Families of rows that turns and mirrors carry onto each other, the same ones carrying the whole set onto itself: the rest of each named row's family, in list order
4 families of 8 rows
Mit: [  7   5  -3  -9  -3   2   8  14   3 -10   1  -2  -5  14  -8  -4  25  -3
  10   5   9  -1 -14  -2   3   0   1  -2  -5 -15   6   1  -3  10 -17   8]
gige: [  9  -7 -16 -11  -2   8  11   5  -3 -15 -12  -5  -9  20  -6 -13   1 -14
  -8   4  -4   3 -28   5   8   5   0   0 -11  -7  -4   2  -3   8   1   5]
vutu: [  7  -2  -5 -11 -11  -2  15  10  -9 -10 -15 -14 -14   6 -18   7   7  -7
   9  -2   5  -5 -14  -2  11   0   6 -13  -9  -3   2   5  -3   8  -4  -7]
baso: [  9 -13 -10  -6  -8  -6  -3   0 -14 -14  -3 -18  -3   0 -15  -1   3  -7
   6 -14  -7   1 -15  -6 -11   7 -15  11   7 -16   0   0   9   3  -3 -21]
zumal: [ 10  -1  -8 -17   8  10 -13  -9  -3 -17  -3 -13  -7  13 -19   7   5  -6
  15 -20  -3   0 -19   2  -4 -17 -20   9   9   6 -11   2   0   0  -8  -6]
Faluz: [ 15  -5  -5  -8  -9  -3  12   2  -5 -16 -14  -8  -8  11 -14  -2  10   5
  10   1  12  -6 -10   4  14  -3   8  -4  -3   1  -1  15  -4  12  -4  -6]
nazan: [  5   6  -2 -15  -6   8  15   1  -1  -4  -3  -7  -5  13 -17   0  19  -7
  -2 -17   3 -14 -17   2  10 -14 -13   9  -2   8  -4   3  -6   7  -6   3]
fefip: [ 15 -10 -10  -4  -7 -13   0  -5  -8 -18  -8 -19  -5  -2 -15   6   0  -4
   3 -13  -5   4 -11  -5   0   1 -18  10   6 -10  -7   7   2   6  -5 -23]
lani: [ 11  -8  -8  -9  -1 -10  -6 -10  -9 -22  -2 -17 -11  -1  -9  -8   5  -2
   7 -11  -2   6  -7  -9   0   3 -17  17   5 -15   1   6   5   1  -5 -20]
Pati: [ 16   7  -7  -7  -8  10   7   4   2  -5 -10  -6  -2  16 -17  -4  17   1
  -6  -8   6 -16 -15   4  12 -11 -14   2  -6   6  -3   4  -9   8 -10   5]
Sidam: [  9  -2 -14 -13   3   8 -16   4   4 -11  -5 -10   1   7 -14   0  10  -4
  15  -9   7  10 -23 -11  -4   3 -18   6  10 -21   4  -5  -1  11 -19  -1]
pokif: [ -2   0 -11  -6 -10  14  12  10   1 -14 -14  -3 -16  17  -8  -6   2  -7
  -9  -2   0  -1 -17   0   8  -1  -2  -9  -7  -3  -4   3  -6   6   2   0]
deme: [  2   1  -7  -4   4  -1 -13  -2   0 -12  -6 -15 -10   6 -10  -5   9   6
  15  -9   3   7 -22 -15  -4   2 -24  16   1 -22  -1  -7  -2   9 -12  -8]
zif: [ 10   8   3 -10   0   2  11  12   6 -13  -6  -5  -3  10 -11   5  15 -14
   7  -2  12  -8 -14  -3   7   0   0  -7  -8  -8   7   0   1  11 -20   3]
Todu: [  6  -3  -4  -6   7   5  -9   0  -3 -19  -1 -15  -5  14 -15   4   4  -6
  16 -18  -7  -4 -22   5 -18  -7 -21  15   4  -3  -9  -7   7  -2  -9  -8]
gez: [ 14   3  -3  -9   5   8 -13  -6  -8 -14  -6 -21 -11  13 -19   4   5  -1
  13 -11  -9   3 -24  -2  -7 -15 -23  14  -2  -5  -6 -11  -4  -2 -10  -6]
mirob: [ 15  -4 -11  -9  -9  16   9   3   0 -16 -18  -3  -6  21 -12 -12   3   0
  -5   2   5  -2 -19   6  13  -3   2  -3  -5   2  -3   7  -8   6  -4   2]
Gak: [ 17  -6 -16 -11 -12 -10  -6  -3  -9 -13  -5 -15  -4   1 -20   6   9  -5
   6 -16  -4   7  -7 -12   0   1 -16   6   8 -13  -4   9   0   7  -6 -23]
gal: [ 11  -9 -10 -11  -3 -13  20   4  -5 -18  -7 -15 -13   7 -18   7  10  -6
  13  -3   6  -4 -16   5  10   2   2   4  -8  -2  -4  11  -4  13   0  -6]
gepeb: [ 14  -5  -9  -3   4   5 -17  -1  -6 -22  -6  -9  -4  15   1  -8  -5  -9
  -3   0 -13   9 -17   2  -9  -3 -12   0   1 -14  -8  -2   6  -2  -8  -6]
kazat: [ 13   7   1  -3  -5  -1   4   9   3  -9  -8  -1  -2  15  -9  -4  22   3
   6   1  13 -10 -11   0   9  -4  -3  -4  -6  -9   2   8  -3  17 -15   3]
pesan: [  6   4   0  -5   5  -3   7  14   3 -14   4  -4  -7  15  -8  -1  22  -7
   7   4   8  -6 -19   3   2  -1  -7   0  -7 -18   2   3  -4  20 -12  10]
lufel: [ 10  -4  -5 -13 -13  -7  23   2  -5 -12 -11 -10 -12  10 -18   6  13  -3
  11  -7   3  -2 -13  -1  11  -2   7   4  -5   2  -6  11  -4   9  -1 -13]
Zedu: [ 13  -3  -9  -9  -1   6 -17  -3  -5 -22  -5  -2  -6  21  -3  -8   2 -10
   1  -4 -12  15 -13  -3  -8  -6  -7  -2   5 -15 -12   6   4   2  -7 -12]
Sakiv: [  4  -6  -9  -7   4   1 -10   4  -2 -12  -4 -14   2   5 -12  -2   5  -6
  19 -13   3   1 -25  -6 -13   9 -18  13   5 -18   2 -10   9   7 -14  -8]
kig: [  9  -2   0  -8   7   3 -10  -6  -4 -16  -5 -18  -6   8 -16  11   0  -4
  10 -17  -4  -5 -21   4  -5 -17 -26  12   8   1 -10  -3   1   4  -8  -7]
dubot: [  3  10  -7 -12  -2   9  13   7   8 -14  -3  -6 -10  12 -12  -1  13 -11
  -7 -14   6 -16  -9   4   8  -7 -14   0  -7   7  -1   4  -3   3 -10   6]
kosu: [  7  -5 -12  -3   6   0 -15   7   3 -16  -4 -14  -2   3  -8  -1   5   0
  13  -2   5   7 -20  -5  -7   5 -20   6   7 -23   4  -7   1   8 -17  -1]
Nole: [  9   4  -7 -12  -1   2  13   3  -6  -6   1 -11  -8  12 -17   1  16 -12
 -10 -11  -3 -17 -21   8   7 -13 -20   7  -8   4  -6   2  -6   9  -1   6]
lev: [ 21  -5   1 -11   2   7  -9 -10  -9 -28  -4 -12  -8  15  -6  -7  -2 -10
   0  -3 -12  11 -17  -3  -8  -6 -11  12   1 -14  -2  -2   3  -5 -10 -13]
Zuko: [  8  -8  -5  -3  -3   5  -8   1  -9 -24  -1 -10  -5  17  -6  -6  -1 -10
   1  -9 -15   6 -16   2 -19  -3 -14   8   6 -15  -7  -3   8  -3  -3 -14]
Zipon: [  6  -1 -14 -13  -5  14   8   6  -1 -10 -11   0  -9  22  -4 -17   8  -7
  -4   3  -2   4 -21   2   7   2   5  -3  -8  -3  -4   1  -2   1  -3   6]

Which other rows belong to the same family as gepeb? Mit, nazan, fefip, lufel, kig, kosu, Zipon
Which other rows belong to the same family as gez? vutu, lani, pokif, deme, zif, dubot, lev
Which other rows belong to the same family as Faluz? baso, Pati, Todu, mirob, kazat, Sakiv, Zuko

Families of rows that turns and mirrors carry onto each other, the same ones carrying the whole set onto itself: the rest of each named row's family, in list order
4 families of 8 rows
likup: [ 3  9  5  4  1 -4 -3 -5  3  5 10 13  1  0 -6 -9  5]
nebi: [  3   4   4  -4 -11 -10  -6   2  -3  -2 -11  -4   6 -12 -13   1  10]
sop: [  3  -3   3  -5   4  -3   2  -8  19 -11 -12  -1   3   3  -9  12   6]
savo: [ 1  7  8 -1  0 -8  2 -2  1  4 13 13  5  2 -8 -6  0]
zapet: [ -1  -5   3  -4   2  -4  -4  -7  13 -11 -13  -5   2   0  -9   9  13]
Tet: [ 10 -11 -10  -9   3   2  15  -6  17   7  -3  -2  -6 -15  -5   4   0]
tig: [  3  11   3   0  -7  -6  -7  -1   0  -3  -9  -8   5 -11 -13   3  10]
zemun: [ 12  -3  -7  -9   3   1  20  -4  16   7   4  -4 -10 -15  -4   1   4]
lem: [ 12   7  -6  -5  -3  -2  13   2  13   6   6   4 -10  -4  -8 -16  11]
susal: [  2   7 -15  -6  -6 -11  10  -7  -6  -8 -11   1  -3 -12 -20 -12   0]
Muki: [ 12   7  -9  -7   1   0  15   1   9   6   0  -1  -5   2  -5 -15  13]
Sanev: [  6  -9 -11  -7   4  -1  17  -8  16   5   7  -3 -11 -16  -5   0   2]
moz: [ -4  -2   2  -4   3  -4   0 -10  14 -14  -8  -5   2   2 -12  12  10]
kapuf: [ 12  -7 -10  -7   4  -2  20  -2  18   6   3  -2  -9 -14  -3   2   1]
Kipat: [-1  8  5  2  3 -8  1 -4  4  2 15 16  4 -1 -8 -5  0]
Tovan: [ 14   8  -2  -4   0  -3  16   4   9   6   6   3  -6   1  -7 -15   9]
Vube: [  5  10 -10  -6  -8 -16  11  -3  -8  -5  -3   0  -2 -15 -19 -10   0]
bup: [  8  10 -11  -3  -8 -10   8  -5  -5  -7  -9   1  -6 -15 -21 -10   2]
poso: [ -1  -5   2  -8   1  -4  -2  -7  12  -9 -15  -3   3   4  -8  12   8]
Zeg: [  4   6   7  -4 -10 -11  -6   5   4  -2  -7  -4   4 -14 -12   4   8]
vez: [ -1   8   2  -2   2 -10  -1  -1  -2   2  11  12   3   4  -8 -11   5]
tutab: [  0   6   0  -2  -9 -11  -6   2  -2  -3 -11  -6   4 -16 -13   0  10]
Nugon: [  2  -8   1  -1   7  -5   6 -11   9   4  11   8   1 -17  -5  10  -6]
dape: [  0  -4 -11  -9   6  -5  12 -16   8 -16 -13   2  -6   3 -18  -3   2]
Gef: [ -2 -11   1  -3   5  -8   0  -9   4   3   8  10   3 -13  -8   9  -6]
duro: [ -3  -6   0   1   8  -2   2 -13   7   3  11   6   1 -11  -4   7  -6]
zam: [  9  11  -3  -6  -1  -2  13   2  12   6   8   4  -7   2  -7 -14  10]
Nol: [  3   1 -14  -6   6  -6  20 -15   8 -14  -8   2  -3   3 -17  -5  -1]
zez: [  4   4 -15  -4  -5 -13  12  -2  -8  -7  -9   1  -2 -11 -21 -12   3]
Dadu: [  1  -2 -15  -8   4  -8  15 -16   9 -18  -8   4  -8  -2 -20  -1   3]
guvom: [ -1  -7   0  -4   4  -7   5 -10   9   4  10   9   3 -12  -4  11  -9]
Vab: [  0  -5 -16  -8   6  -6  14 -12   8 -15 -12   2  -4   3 -16  -2   2]

Which other rows belong to the same family as Zeg? sop, Tet, Muki, Vube, vez, Gef, Nol
Which other rows belong to the same family as Tovan? nebi, savo, kapuf, poso, zez, guvom, Vab
Which other rows belong to the same family as moz? likup, tig, lem, Sanev, bup, duro, Dadu

